In the rows, 128 means zero.
Rows swapped in pairs by one turn or mirror: which row each one swaps with:
J_914: [117 116 145 140 126 133 129 113 115 101 115 101 129 112 133 135 164 106
 106]
J_430: [117 140 147 105 118 158 171 153 128 130 142 113 144 140  80 114 131 141
  97]
J_853: [122 148 147 153 113 110 137 105 119 108 131 145  93 140 126 116 165 122
 154]
J_139: [112 117 140 143 111  96 145 141 123 134 121 159 133 121 122 122 137 150
  82]
J_437: [119 112 135 141 145 124 142 103 116  86 122 112 110 111 119 150 160 146
 134]
J_739: [140 154 105 117 112  93 119 116 117 101 135 120 106 150 157 144 123 112
 143]
J_43: [ 97 134 145 107  92 139 131 135 149 117 133 128 129 132 105 110  93  99
 128]
J_567: [107 168 135 113  78 134 132 135 143 122 139 127 143 131 127 121  98  95
 128]
J_579: [139 160 100 127 119 112 158 145 139 137 166 131 143 139 116 138 121 179
 131]
J_886: [126 172 106 118 106 118 139 150 140 137 166 139 155 139 114 136 120 155
 127]
J_651: [138 156  94 123 119 119 153 142 128 125 167 145 127 136 116 147 115 178
 136]
J_586: [112 121 129 122 117  92 152 152 103 134 132 158 127 124 119 131 124 147
  82]
J_870: [105 164 159 131 119 133 157 120  94 123 141 124 100 156 116 116 133 129
 153]
J_609: [142 141 118 106 117 131 168 129 153 115 143 133 101 165  80  99 116 145
 137]
J_146: [136 120 115 115 128 164 159 148 150 119 141 103 150 116  83 116 131 146
 103]
J_281: [154 129 108 114 124 133 169 139 145 131 142 138 107 163  92  95 113 145
 135]
J_976: [102 150 149 113  92 135 126 140 156 122 130 132 127 132 127 118  94  99
 118]
J_789: [158 136  90 128 120 128 129 118 155 100 136  97 119 132 129 125 135 110
 156]
J_852: [116 113 138 139 145 123 141 113 113  98 110 105 115 112 127 145 168 118
 123]
J_935: [161 135  90 127 121 137 129 134 168 101 139 101 128 135 113 119 129 118
 144]
J_4: [143 157 100 130 139 114 161 119 125 122 161 132 127 141 123 150 130 179
 139]
J_630: [143 128  95 123 126 160 154 138 161 119 139 104 154 123  83 116 130 132
 122]
J_713: [163 143 123 119 114 110 158 156 132 125 133 143 129 167 125  76 142 132
 120]
J_292: [127 127 150 146 112 122 138 132 101 114 105 116 137 126 138 111 161  94
 105]
J_192: [116 106 134 141 142 132 140 103 125  91 120 109 113 110 121 156 164 135
 124]
J_958: [120 127 146 139 121 131 123 128 101 105 106 110 134 118 143 121 159  97
 103]
J_425: [156 145 124 130 104 109 144 136 116 129 130 139 126 158 134  81 154 106
 117]
J_877: [108 111 148 137 112 101 143 132 122 135 130 166 128 119 116 111 129 145
  92]
J_798: [106 114 133 129 100 101 144 143 120 126 122 158 134 114 128 123 130 149
  82]
J_665: [116 157 157 116 119 144 181 137 109 126 152 131 104 158 111 122 125 142
 134]
J_305: [126 150 108 115 116  98 133 121 107  93 133 116 105 138 157 142 125 108
 149]
J_690: [101 144 140 107  87 139 123 141 140 127 135 121 133 127 107 128  88  98
 117]
J_136: [102 146 144  99  90 148 132 139 139 118 131 130 123 129 104 119  91  96
 125]
J_869: [154 127  89 120 125 157 139 137 166 111 133  98 142 125  94 118 138 134
 142]
J_564: [131 132 102 135 150 125 154 112 125 108 149 123 109 120 108 152 158 177
 135]
J_333: [129 133 137 110 127 166 160 160 136 127 142 106 148 128  89 119 126 151
  98]
J_329: [129 175 120 113  84 132 131 145 146 133 144 132 154 132 123 124  99 110
 128]
J_41: [152 115  93 126 126 155 135 136 160 118 137 100 140 117  88 120 136 130
 127]
J_18: [117 109 122 141 146 128 140 106 121  98 116 109 110 115 122 150 164 146
 133]
J_922: [148 154  92 125 126 109 126 134 124  94 146 112 109 142 149 139 126 108
 155]
J_925: [158 124  91 123 122 146 137 135 164 111 135  94 140 128  88 116 133 130
 136]
J_488: [132 139 140 164 110 104 139 108 120 117 123 146  96 134 127 107 157 124
 153]
J_24: [102 124 132 125 119 107 137 140 111 137 128 168 128 118 115 118 120 148
  82]
J_786: [120 138 115 114 118  97 138 136 100 107 126 128 111 139 166 148 112 111
 128]
J_790: [101 136 129 121 124  83 150 147  93 118 132 149 117 128 132 144 123 145
  93]
J_242: [123 123 116 135 151 119 149  98 113  97 132 125 104 116 113 150 157 164
 135]

J_922 pairs with J_4
J_958 pairs with J_333
J_786 pairs with J_886
J_790 pairs with J_329
J_24 pairs with J_976

Rows swapped in pairs by one turn or mirror: which row each one swaps with:
J_94: [114 132  89 135 165 126 141  95  94 142 146 121 126 136 125 133 138]
J_667: [121 118 113 146  82 127 146 144 117 128 131 128 132 139 135 123 159]
J_16: [136 120 131 145 115 145 105 160 144 132 141 138 163 123 134 149 110]
J_122: [119 163 143 101 130 137 121 128 134 152 114 156 149 135 100 130 112]
J_387: [119 152 128 159 124 120 146 110 100 118 111 122 112 136 129 100  88]
J_545: [149 139 106 112 135 130  97  96 117 143 144 132 155 120 110 151 101]
J_315: [147 157 125 124 158 154 124  90 117 131 128 132 147 127  96 150 124]
J_916: [112 133 146 117 149 129  97 106 138 135 158 149 149 110 136 103 110]
J_125: [148 121 140 146 152 122 126 119 110 125 115 119  99 157 141 105  83]
J_795: [144 111 143 139 132 101 104 127 156 101 107 102 146 125 134 111 110]
J_180: [128 116  95 183 103 118 127 123 138 129 132 125 127 132 129 125 109]
J_88: [149 118 140  90 114 135 116 136 108 132 115 133 167 123 112 152 123]
J_720: [121 127 134 127  97 115 156 144 116 112 112 114 123 160 147 110 145]
J_951: [119 133 122 104 119 113 154  87 109 128 107 114 109 121 129 109  91]
J_855: [127 165  88  98 133 118 118 108 130 123 123 119 115 139 134 109 141]
J_801: [114 108 135 156 154 135 150  98 118 123 128 114 177 122 110 127 114]
J_318: [126  85 131 159 172 115 121 132 125 132 122 124 148 124 133 139  99]
J_941: [146 135 119  94 146 135 117 128 142 141 127 136 139 112 124 140 170]
J_771: [117 150 156  83 156 135 124 127 153 135 133 141 146 126 118 121 117]
J_980: [145  92 116 139 138 120 132 128 121 124 112 121 134 124 116 131  65]
J_666: [134  98 130 131 105 121 150 148 125 121  85 122 107 134 122 146 129]
J_12: [130  78 170 117 145 127 137 105 142 123 142 118 131 137 119 123 143]
J_104: [122 142 103 144 161 149 133 135 105 151 139 140 134 137 164 137 118]
J_542: [121 105 147 115 125 110 110 113 144 137 150 126 119 110 170 106 110]
J_216: [129 148 162 172 101 118 132 130 124 129 140 120 134 146 129 114 137]
J_724: [107 114 125 112 156 129 118  83 143 134 154 137 127 136 113  89 126]
J_597: [136 112 137  88 120 129 117 113 119 134 146 125 128 121 125 150 170]
J_478: [137 120 131 101 144 134 136 144 120 137  77 148 131 128 110 146 134]
J_199: [125 153 155 156 123 118 160 131 128 111 128 104 110 149 138 107 128]
J_331: [141  95 121 144 140 109 137 114 113 107 157  85 111 123 139 123 117]
J_28: [134 122 123 106 146 140 157 128 111 140 111 133  83 160 137 132 127]
J_679: [144 148 169 122 152 130 134 137 127 131 126 125 133 124 126 134  73]
J_693: [117 103  89  91 162 126 134 123 134 130 131 129 115 116 120 130  99]
J_181: [129 123 126 190 137 143 129 135 156 126 126 139 125 134 137 130 131]
J_996: [125 119  90 124 132 129 123  97 115 139 182 124 121 126 136 117 133]
J_474: [157 120 131 155 121 119 153 139 129 112  88 107 126 125 118 133 148]
J_804: [128 156 101 137 101 146 147 113 105 122 137 115 150 135  98 141 130]
J_836: [137 113 148 145 121 122 133 121 117 124 137 118 128 130 133 127 188]
J_250: [127 119 153  68 125 125 120 132 129 125 123 131 162 138 129 126 135]
J_390: [ 98 154 132 139 127 128 158 111 145 132 166 129 119 127 122 102 135]

J_474 pairs with J_941
J_387 pairs with J_916
J_28 pairs with J_12
J_666 pairs with J_597

Rows swapped in pairs by one turn or mirror: which row each one swaps with:
J_273: [146 102 125 110 132 121 108 115 143 133 146 112 147 153 145 117 112 132
 119 104 128 105 121  94 154 154 148 107  62]
J_748: [145 117 166 132 111 137 138 150 145 135 148 132 137 112 110 137 124 120
 141 119  96 123  89 143 143 132 114 128 124]
J_179: [155  93 126 119 102 135 111 124 133 128 143 133 165  95 153 158 122  90
 143 146 170 166 150  99 152 148 143  99 111]
J_103: [136 134 159 140 137 116 110 179 142 149 137 136 152 148 155 110  92 146
 146 170  96 143 139  92 162 173 136 113 144]
J_827: [145 113 146 152 115 125 103 107 145 124 145  82 129 135 147 130 114 118
  98 157 124 126 125  98 178 140 174 137 152]
J_168: [144 118 135 131 134 132 133 122 136 123 141 123 143  95 153 120 119 126
 129 110 125 112 107  41 153 164 135 114 115]
J_465: [143  86 156 127 107 107  95 146 117 133 130 110 158 111 159 152 129 102
 129 150 141 163 139 110 177 152 188 115 116]
J_117: [144  85 166 128 122 111 128 168 122 143 142 138 134 114 139 148 101 140
 139 144  93 134 144 109 155 152 168 120 165]
J_910: [156 135 139 132 125 169 130 155 131 135 151 129 148 168 150 111  81 129
 120 128 131 155 113 125 164 123 138 102 140]
J_851: [162  93 175 131 142  99 123 160 120 156 147 151 139 107 158 147 141 112
 137 134 114 112 152 136 166 134 147 138 127]
J_668: [139  86 133 125 113 114 103 128 136 128 152 111 137 143 143 101  91 133
 178 163 128 124 114 126 116 132 153 104  76]
J_253: [147 122 131  91 105 104 116 142 141 140 152 123 131  87 154 116 104 123
 127 184 122  90 159 105 145 127 152 111  93]
J_428: [149 169 143  94  96  99 116 124 136 121 133 107 134 111 145 122 127 122
 140 119 134 102 136  83 146 169 152 114 108]
J_359: [158 101 139  91 116 141 116 121 125 115 147 155 151 156 143 108 138 122
  96 168 135 141 121 100 134 166 141 102  84]
J_212: [164 108 145  95 124 127 123 149 124 143 144 145 117 139 124 138  88 117
 134 128 118 148 124 138 175 184 140 128 144]
J_812: [167 114 143 110  91 142  91 132 132 115 161 124 138 119 168 136 140  95
 156 133 138 138 132 132 134 171 156  92  76]
J_847: [147  74 137 120 118 119 108 146 136 128 145 132 141 164 143 112 178 116
 135 146 136 146 162  85 155 146 154 124 142]
J_290: [141 118 144 148 103  79 104 145 140 130 145 116 146 120 150 112 141 124
 153 144 131  71 145 133 129 137 153 123 157]
J_889: [155 116 136 136  83 119 118 133 120 126 153 140 148 121 155 115 118 123
  97 150 138 112 156 175 166 131 147 113 148]
J_865: [143  61 138 136 108 127  97 140 137 132 149 133 141 160 144 125 166 126
 117 167 122  88 127 110 149 147 154 112 108]
J_316: [149  91 149 150 117  92 125 152 149 129 151 130 132 121 142 112 119 130
 165 143 104 188 127  95 155 122 143 129  94]
J_963: [140 120 126 121 113 150 121 128 135 128 133 137 148  95 150 122  64 128
 110 110 128 130 148  75 149 150 149 127 100]
J_332: [142 129 143 110 104 108 117 155 125 126 144 128 146 143 141 110 126 112
 172 113 118  72  93 121 151 140 146 114 117]
J_111: [152 115 151 159 110 101 102 142 132 132 147 134 149 129 150 112 123 122
 140 208 131  79 155 114 143 155 152 116 121]
J_285: [135 137 127 163 116 156 121 137 150 131 124 112 157 121 162 104 159 116
 126 104 129  91 146 120 155 141 138 117 100]
J_483: [114 112 117 132 129 103 115 131 142 116 110 141 164 130 178 124 137 104
 144 155 161 146 147 140 134 141 173 125 124]
J_15: [180  98 160 121 120 119 152 147 124 128 167 168 126 115 168 129 121 130
 130 149 111 132 151 112 144 140 123 121 162]
J_358: [149 119 140 155 131  64 101 130 138 149 138 133 145 123 141 112 151 134
 133 114 128 161 131 129 130 121 141 120 106]
J_903: [143  88 138 155 120 138  95 117 137 126 139 133 141  83 152 126 156 125
 156 192 124 127 163 107 150 143 137 111 139]
J_174: [142 158 142 148 124 113 119 134 136 132 140 141 144 125 150 109 152 128
 118 138 132 201 136 123 135 137 149 126 117]
J_450: [144 149 115 121 119 154 122 135 153 128 150 145 130 127 154  85 120 157
 155 126 149 108 135 127 117 165 154 106  97]
J_712: [164 107 170 119  99 127 120 150 147 125 172 137 129 139 175 146 115 116
 126 158 102 157 152 109 139 158 149 101 169]
J_395: [114 128 131 139 121 136 120 139 149 126 143  95 138 129 124  95 125 149
 133 115 103 116  99 118 167 160 156  92  95]
J_74: [123 128 110 109 119 135 126 124 153 133 128 164 136 146 141 108 131  98
 133 118 127 125 104 138 143 123 117 144 108]
J_494: [149 138 139 141 107 169 106 150 134 136 146 133 133  77 150 123  98 116
 156 172 130 102 110 133 153 153 141 116 138]
J_110: [150 107 147 140 107 148 123 138 147 109 143 136 152 108 144 131 160 134
  69 139 134 115 150 102 150 129 157 118  99]
J_548: [130  98 159 129 122  82 112 124 147 126 131 131 160 148 140 119 132  87
 123 141 101 136 108 122 144 153 101 141 133]
J_511: [124 104 145 138 123 124 123 154 141 122 121 134 128 150 146  98 133 139
 120 117 101 112  97 142 161 162 180 132 122]
J_365: [155 138 135 121 109  96 110 127 137 128 144 143 141 140 142 121 105 125
 134 212 124 120 126 135 137 149 147 123 163]
J_669: [162 114 155 128 106 128 114 140 164 123 148 134 116 133 167 137 120 112
 144 163 111 116 152  96 145 142 201 120 167]
J_729: [151 118 143 105 145 145 119 130 131 146 147 138 138  98 147 123 117 124
 135 109 131 108 134  87 160 144 147 118  56]
J_582: [143 144 138 116 120  97 111 139 140 130 132 131 148 112 152 119 197 121
 116 156 140 144 128 110 133 151 145 120 110]
J_93: [152 126 136 107 118 188 120 125 135 138 141 142 137 122 142 125 135 125
 130 141 133 178 153 118 129 145 146 112 150]
J_992: [126 103 137 117 121 119 123 154 151 141 138 123 131 103 134 129  90  81
 135 155 124 161  96 115 161 116 136 142 145]
J_141: [154 104 160 167  96 119  86 144 122 127 137  96 151 121 134 100 122 111
 138 139  99 134 123  73 141 119 139 144 133]
J_101: [138 101 135 138 121 120  76 138 148 103 139  95 167 138 167 119  97 114
 118 154 135 144 122  89 174 162 162  93  99]
J_397: [156  96 134 127 124  99  96 147 136 125 136 118 150 138 142 112 102 127
  82 116 125 119 160  71 177 151 152 121 109]
J_766: [168 119 155 127 101 124  99 142 147 138 168 123 149 125 151 110 136 113
 150 148 119 125 118 132 114 150  85 112  81]
J_571: [139 108 134 136 128 144 110 132 152 131 144 140 140 154 153 118 110 129
 150  98 127 189 136  88 148 157 139 112  86]
J_133: [142 162 114 139 124 168 131 138 152 124 139 140 127 116 137  84 109 147
 140 134 119 119 125  94 128 124 126 124 125]
J_835: [145  74 148 126 121  71 103 138 139 123 144 131 139 168 139 115 148 140
 170 150 129 136 122  98 135 139 153 113 124]
J_5: [158 134 126 162 128 143 113 127 153 160 135 148 153 132 143 106  73 132
 146 114 144 124 113  82 126 129 143 111 130]
J_432: [167  93 132 133  96 149 113 118 134 129 142 155 111 131 164 106  99 146
 136 141 142 140 134  83 154 181 155 151 144]
J_989: [154 131 140 126 122 197  87 157 143 133 142 131 154 119 156 112 133 129
 166 147 131 154 130 126 152 141 150 113  94]
J_864: [117 173 117 113 148 129 135 131 163 137 134 144 146 132 136 101 112 118
 161 151 129 120 136 117 136 145 131 102 109]
J_732: [118 125 118 130 143 114  82 140 146 136 118 116 172  92 153  94 117 146
 146 147 140 138 152  82 153 133 159 104  98]
J_137: [149 107 128 135 130 127 116 105 159 141 145 158 135 135 168 110 148 158
 111 135 147  98 165 137 142 158 154 127 117]
J_362: [175 125 167 147 112 105 121 152 136 153 151 148 144 141 159 117 121 166
 142 138 128 124 166 131 130 176 117 107 129]
J_346: [153 118 133 114 129  97 109 126 138 132 144 142 132 137 141 119  83 128
 131 162 132 185 115 153 160 130 144 112 139]
J_233: [151  67 137 151 116 133 113 113 147 135 142 143 143 114 149 127 137 119
 100 157 139  78 147 131 161 146 138 121 143]
J_251: [138  99 130 106 113 114 116 146 139 132 137 123 150 150 147 120  99 125
 150 105 120 127 139  68 149 125 136 108 174]
J_445: [170 122 146 130  98 133 135 133 117 152 155 127 112 125 119 110 156 137
 147 151 117  97 130 152 142 119 150 116 128]
J_637: [147  93 127 107 101 138 108 113 134 131 144 129 153 138 142 113  99 120
  91 117 138  81 137 149 137 126 147 105 123]
J_883: [124 151 117 135 135 134 102 134 171 115 133 117 173 152 159  98  96 136
 133 159 122 118 128  86 139 166 134  97 105]
J_580: [160 114 163 136  85 130  84 127 126 126 175  82 155 122 141 138 123  98
 146 153 122 138 126 111 128 146 128  87 104]
J_518: [150 111 143 159 105 143 108 147 136 126 145 117 139 110 146 131 143 128
 138 179 119  82 149 108 139 144 149 114 179]
J_337: [150 109 147 111 107 125  94 153 130 138 146 142 140  96 157 115  96 120
 184 184 121 140 147 155 150 146 143 122 134]
J_525: [146 112 114 108 103 130 106 104 150 108 136 157 149 142 173 118 115  99
 155 126 172 138 136 115 137 160 129 132  99]
J_366: [156 104 126 117 100 140 109 113 132 140 148 138 134 144 127  96 114  92
 161 118 147 141 117 100 147 147 104 150 107]
J_476: [147 142 136 147 114 116 110 117 133 142 143 127 146 113 140 108  92 129
 112 114 140 154  98  55 137 151 137 117 118]
J_449: [141  71 135 138 125 158 107 159 153 136 150 128 144 121 158 116 107 129
  93 176 144 157 137  85 152 136 157 107 104]
J_596: [149 151 129  97 110 122 100 108 135 139 143 127 140 107 146 123  74 120
 117 177 139 120 151  81 157 153 141 119 133]
J_859: [136 139 119 129 127 145 119 150 130 118 130 149 148 100 138  86 123 118
 178 147 114 144 125  92 146 105 114 106 105]
J_376: [119 129 136 146 148 117 129 176 148 169 120 146 157 102 161 116 115 137
 150 153 124 121 127 129 150 178 126 117 115]
J_463: [164 100 150 117 117  91 124 144 115 135 138 157 138 153 161 140 132 111
 127 135 127 123 133 162 169 156 155 143 136]
J_243: [128 137 131 145 146 125 114 157 162 136 142 121 144 100 152  97 129 156
 121 157 107 115 155  98 148  98 151 101 136]
J_392: [148 118 144 143 122 106  77 122 141 149 135 106 155 100 132 119 145 124
 141 156 125 134 143 122 151  86 147 144 139]
J_984: [162  84 152 123  85  86  94 120 109 127 150 129 135 132 140 154 123  94
 139 146 141 151 142 103 153 129 163 128 141]
J_752: [136 123 128 109 129 147 146 158 143 118 134 154 128 136 133  86 126 121
 141 117 105 109  90 114 169 123 148 112 104]
J_621: [149 103 143 121 123 123 114 130 141 153 147 127 146 124 145 116  76 131
 143 117 124 188 134 126 151 121 135 118  77]

J_963 pairs with J_117
J_571 pairs with J_984
J_362 pairs with J_428
J_273 pairs with J_463
J_141 pairs with J_93
J_450 pairs with J_290
J_729 pairs with J_851
J_865 pairs with J_74
J_285 pairs with J_445
J_518 pairs with J_133
J_465 pairs with J_621
J_494 pairs with J_243

